In the data rows, 128 means zero.
Here are some points, each followed by its number:
[114 102 104 176 167 104 159  87 104 200 119  89 116 123 104 142 134  92
 111 111  86 135 107 125 139 116 132 124 144 160 105 140] 0
[122  90 156 156 181 107 152 124 145 168 123  84  97 150 103 164 159 115
 142 117 130 115 150 152 146 135 116 173 132 151 135  91] 1
[148 112 149 153 211  88 159  90  98 208 135 118 103 149 103 125 137 104
 123 136 137 124 115 131 107 123  88 151 188 152 119 120] 2
[146 164 114 131 133  86 116 109  98 123 152  96 140  88 110 149 122 128
 103 147 132 137 125  66 145 140 164 145 156 137 132 135] 3
[141 113 119 200 198 149 157 108 155 161 127 164  85 140 129 126 187 124
 131 131  90 107 122 178 124 118 104 171 128 128 180 109] 4
[ 90 112 124 129 118 121 117 149 168 137 106 172 134 142 153 148 117 149
 125  95 103 126 161 176 111 108 152 121 129 136 159 132] 5
[ 95 141 118 130  85 187 115 185 171  73 124 182 167 137 153 126 117 168
 142 102 144  89 147 175 116 107 110  91  80 125 125 123] 6
[124 165 125 128 121 165 129 189 184  62  92 155 152 124 132 134  91 165
 158  94 125 105 145 136 167 105 119 119  59 121 139 108] 7
[ 92 157 134 126 112 146 103 138 135 115 163 114 161 119 159 151 134 120
 134 105 136 137 112 147 144 152 159 104 141 137 130 131] 8
[125 109 127 138 148  93 137  89 104 183 125 107 103 136  84 141 144 128
 108  89  87 119 133 155 153 160 123 136 139 163 150 107] 9
[ 97 186 141  49  84 160  95 255 177   0  85 172 171 118 205  95 102 185
 167 148 213 128 173 127 163  98  94 126  86 129  64 142] 10
[160 120 122 198 188 105 164  34  72 210 182  63  72 126  78 155 144  79
  77 118 105 149  86 119 127 156 173 196 193 120 186 109] 11
[146 119 131 138 133 159 149 107 171 121 146 159 141 131 144 107 126 123
 131 147 134 110 132 146  90  97 135 120 112  90 128 117] 12
[153 101 120 105 150  33 139  69  58 152 137  44 109 103  76 162 142 107
  81 191 157 151 104  64 133 162 136 170 171 136 117 160] 13
[175  90 176 188 255  77 195  95 117 247 147  53  80 160  83 192 171  67
 145 127 105 136 109 171 142 123  79 236 200 150 136 116] 14
[123 134 142  68 118 117 107 160  97 111 141 113 143 131 150 111 131 138
 108 149 160 133 138  72 121 128 126 136 158 129  91 161] 15
[139 150 124 109  85  89  98 126 109  68 145 103 147  97 130 115 127 146
 112 138 164 112 137  63 171 119 161 128 117 124 110 132] 16
[131 146 128 120  99 152 122 115 173 126 112 152 121 130 126 126 131 148
 117 133 130 144 139 175 113 129 159  99 128 119 132  99] 17
[129  98 138 118  94 128 136 169 139 124 144 105 140 142 105 137 149 128
 161 125 127 135 115 152  80 138 103 136 133 123 128 158] 18
[123 151 128  81 100 126  83 136 124  72 112 119 143 107 160 115 131 141
 148 153 186 129 154  52 140 125 130 112  78 110 104 141] 19
[111 127 130  85 107 131 121 238 160  34 122 139 148 130 184 118 131 150
 165 118 153 114 158  93 129 106 109 140 117 148  93 189] 20
[114 105 124 171 168 127 146 138 125 176 129 137 111 164 122 141 153 125
 129 106  83 120 134 174  93 117 128 147 137 131 155 113] 21
[125 134 151 131  90 146 134 131 150 148 128 101 139 124 124 121 116 130
 127 113 108 139  85 154 155 124 162  69 103 121 103 130] 22
[109 132 103 142  40 179  97 143 125 106 124 149 100 106 135 105  99 164
  97  95  96 102 151 142 121 147 132  91  95 124 156 133] 23
[ 80 128  99 122  93  93  82 145 147  90  84 195 149 144 135 124 109 182
 154 115 113 125 149 173  66 118 129  99 125 141 124 120] 24
[117 118 108 181 123 166 132 106  83 154 143 104 144 131 129 118 110 117
 129 129 103 156  96 134 105 149 129 119 156 122 152 128] 25
[121 119 116 183 154 144 179 110 178 161 114 131 100 137  97 153 109 149
  98 106  97 104 154 192 127 153 118 166 120 109 174 123] 26
[120  67 141 154 181 148 212 143 116 183 113  90 132 149  80 135 109 129
 119  85  87 126  94 150 114 139  84 177 146 132 148 141] 27
[107 213 170  67  83 158  98 163 168  12  69 167 151  65 199 100  88 139
 144 157 201  93 175 113 166 103 139 136  63 142  80  83] 28
[155  93 111 197 193 109 157  24  73 229 179  80  83 119  74 164 135  97
  72 121 103 143 110 130 136 156 151 141 186 104 182 102] 29
[114 141 111 112  79 161  79 166 163  86  97 166 151 142 168 114 122 142
 155 128 121 104 162 130 104 107 136 111  81 106 106 131] 30
[126 205 145  37  49 130  28 180 119   0 111 151 168  74 188  52 125 138
 179 192 230 133 133  37 149 123 142  93  72 119  45 157] 31
[152 128 120  83  83 101  96 118 116  90 108 168 140  89 158 100 118 134
 125 154 175 125 142  77 131 126 143 103 119 137  88 135] 32
[100 137  95 109  52 172 103 159 154  46  78 145 119  92 149 136 130 155
 162 106  92 131 121 121 114 136 170 115  99 129 126 139] 33
[155  80 135 165 237  75 194  80  73 255 130  13  43 142  58 199 174  78
  74 136 122 152 122 143 139 170 114 233 208 155 176 154] 34
[131  93 130 138 136 180 152 196 166 107 116 190 142 157 150 125 151 152
 173  83 100  97 152 153 141 101  70 129  93 134 137 138] 35
[131 120 107 128 127 170 130 146 167  95 109 162 131 143 163 106 113 159
 143 136 134 127 145 151 135  85 101 104 104 112 137  99] 36
[126 121 178 151 149 126 149  87 139 158 157  56 106 144  68 125 140  82
  97 101 115 115 109 130 152 136 145 136 125 122 134 137] 37
[150  93 103 123 163 117 126 224 142 106 111 165 156 134 169 109 156 129
 193 134 131 128 159 105 127  74  57 139  92  98  79 175] 38
[129 115 140 112 168  58 138  65  94 198 125  88 122 107  70 126 123 127
  90 139 129 153 101  96 132 155 155 108 160 159 101 106] 39
[115 121 137 126 108 163  96 149 139 120 112 172 138 150 139 125 108 151
 161  85 103 109 142 191 120 108 128  96 122 138 124 114] 40
[ 98 137 139 117  73 169 122 194 162  56 112 133 156 116 139 111 108 175
 141  78 132 107 164 145 167 113 120  84  73 131 115 134] 41
[129 103 126 163 171 100 166 118 120 201 146  97  92 143 110 158 134 119
 112 100  97 143 113 149 118 129 127 157 155 157 146 130] 42
New points follow, each followed by the numbers of its three nearest points above, looking only along the 3 directions in which the numbered points spread most, nearest first.
[142  99 129 122  85 156 144 109 120 122 159 176 158 112 136 110 123 139
 106 151 138 141 110  89 122 100 131  84 126 132 115 134] 8 22 17
[154 122 140 132 169 114 135 115 119 174 127 148 119 134 109  83 129 130
 128 136 108 116 149 113 140 133 106 128  97 134 138  94] 18 25 12
[135 143 135 137 173 123 128 126 110  87 127 175 133 151 141 119 110 167
 148 155 136 111 111 154 117 101  93 149 112 128 144 134] 18 12 36
[134 165 124   0 109  77  62 178 123   9 115 175 196  69 189  52  92 132
 150 206 245 143 153   6 155 115 146 116  91  87  13 155] 31 28 19
[111 197 146  85 131 133 108 165 151   6 107 140 158 103 172 133 115 164
 150 164 209  88 172 137 191 104 132 144 110 135  87 107] 20 28 19
[117 125 127 185 140 126 150 104 122 173 131 108 129 146  98 139 119 108
 103 116  70 133  90 165 132 129 146 141 137  85 173  88] 9 25 26
[140 139 105 196 153 186 122 157 180   7  90 117 110 152 200 158 138  91
 219 133  87 166 107 165 148 109 144 167  64  84 193 132] 36 35 40
[122 181 123  64  62 163  70 158 157   0 110 139 166 105 176 107 109 144
 141 130 176 108 156  95 157 131 129  83  90 122 113  95] 28 19 33
[141 165 143  58 102 100  76 184 134  10 113 169 160  84 181  98 132 144
 167 145 180  94 166  96 152 132 154 145  75 134  86 136] 28 19 20
[109 184 161 106 125 132  74 147 102  60 113 144 151 106 148  98 107 123
 142 124 139 153 116 104 123 131 170 101 117  99 107 119] 32 19 16
[123  91 129 147 132 114 164 146 140 149 121 125  83  84  92 149 178 111
  92  65  88 129 172 151 125 122 121 142 147 126 136 143] 21 1 9
[109 255 193 184 111 255  73   0 255  13  12 213  73  81 141   8  42 117
 106  81  43  60 180 255 255 138 255   0   0 160 164   0] 23 33 6
[109 129 142 177 133 172 137 187 159 129 123 138 120 166 164 176 144 118
 153 130  97 115 149 176 109 120  90 150 119 117 154 154] 35 5 18
[126  95 110 124 153  86 153  98 106 167 131 107 111 141  93 118 143 117
 113 109 120 129 113 105 126 148 121 146 126 132 140 135] 37 0 9
[119 118 125 117 119  72 125 107 106 145 129 111 135 126 121 117 116 133
 136 135 158 146 154  96 149 151 151 121 123 123 122 107] 3 8 15
[146 148 114 137 130 127 117  87 121 142 123 169  95 120 100 146 133 115
 102 136 106 133 114 163 118 150 144 114 124 116 164 131] 25 22 9
[ 95 163 126 134  85 204  84 110 186  97 123 172 161 120 158 115 100 155
 141 115  96 140 114 157 140 129 165  46  91 102 160 106] 23 33 24
[101 137 104 112  60 164  71  98 115  88 143 177 179 126 140  78 113 145
 159 168 136 133 108 102 111 116 137  45 134 114 101 120] 33 32 23
[169 120 129 115 148 135 139  67  94 119 132  95 122 107 150 160 109 117
  85 154 163 150 109  99 118 129 133 136 160 112 125 145] 3 39 37
[139 121 107 108 104  94 128 130 123  71 135 158 144 120 131 137 133 172
 133  91 145 120 149 100 167 144 118 101 112 154 130 129] 8 12 22
[104 163 180  62  76 175 102 255 206   0  87 133 182 106 196 108 125 162
 200 142 190 114 193  96 202  97  94  99  20 118  77 112] 10 28 20
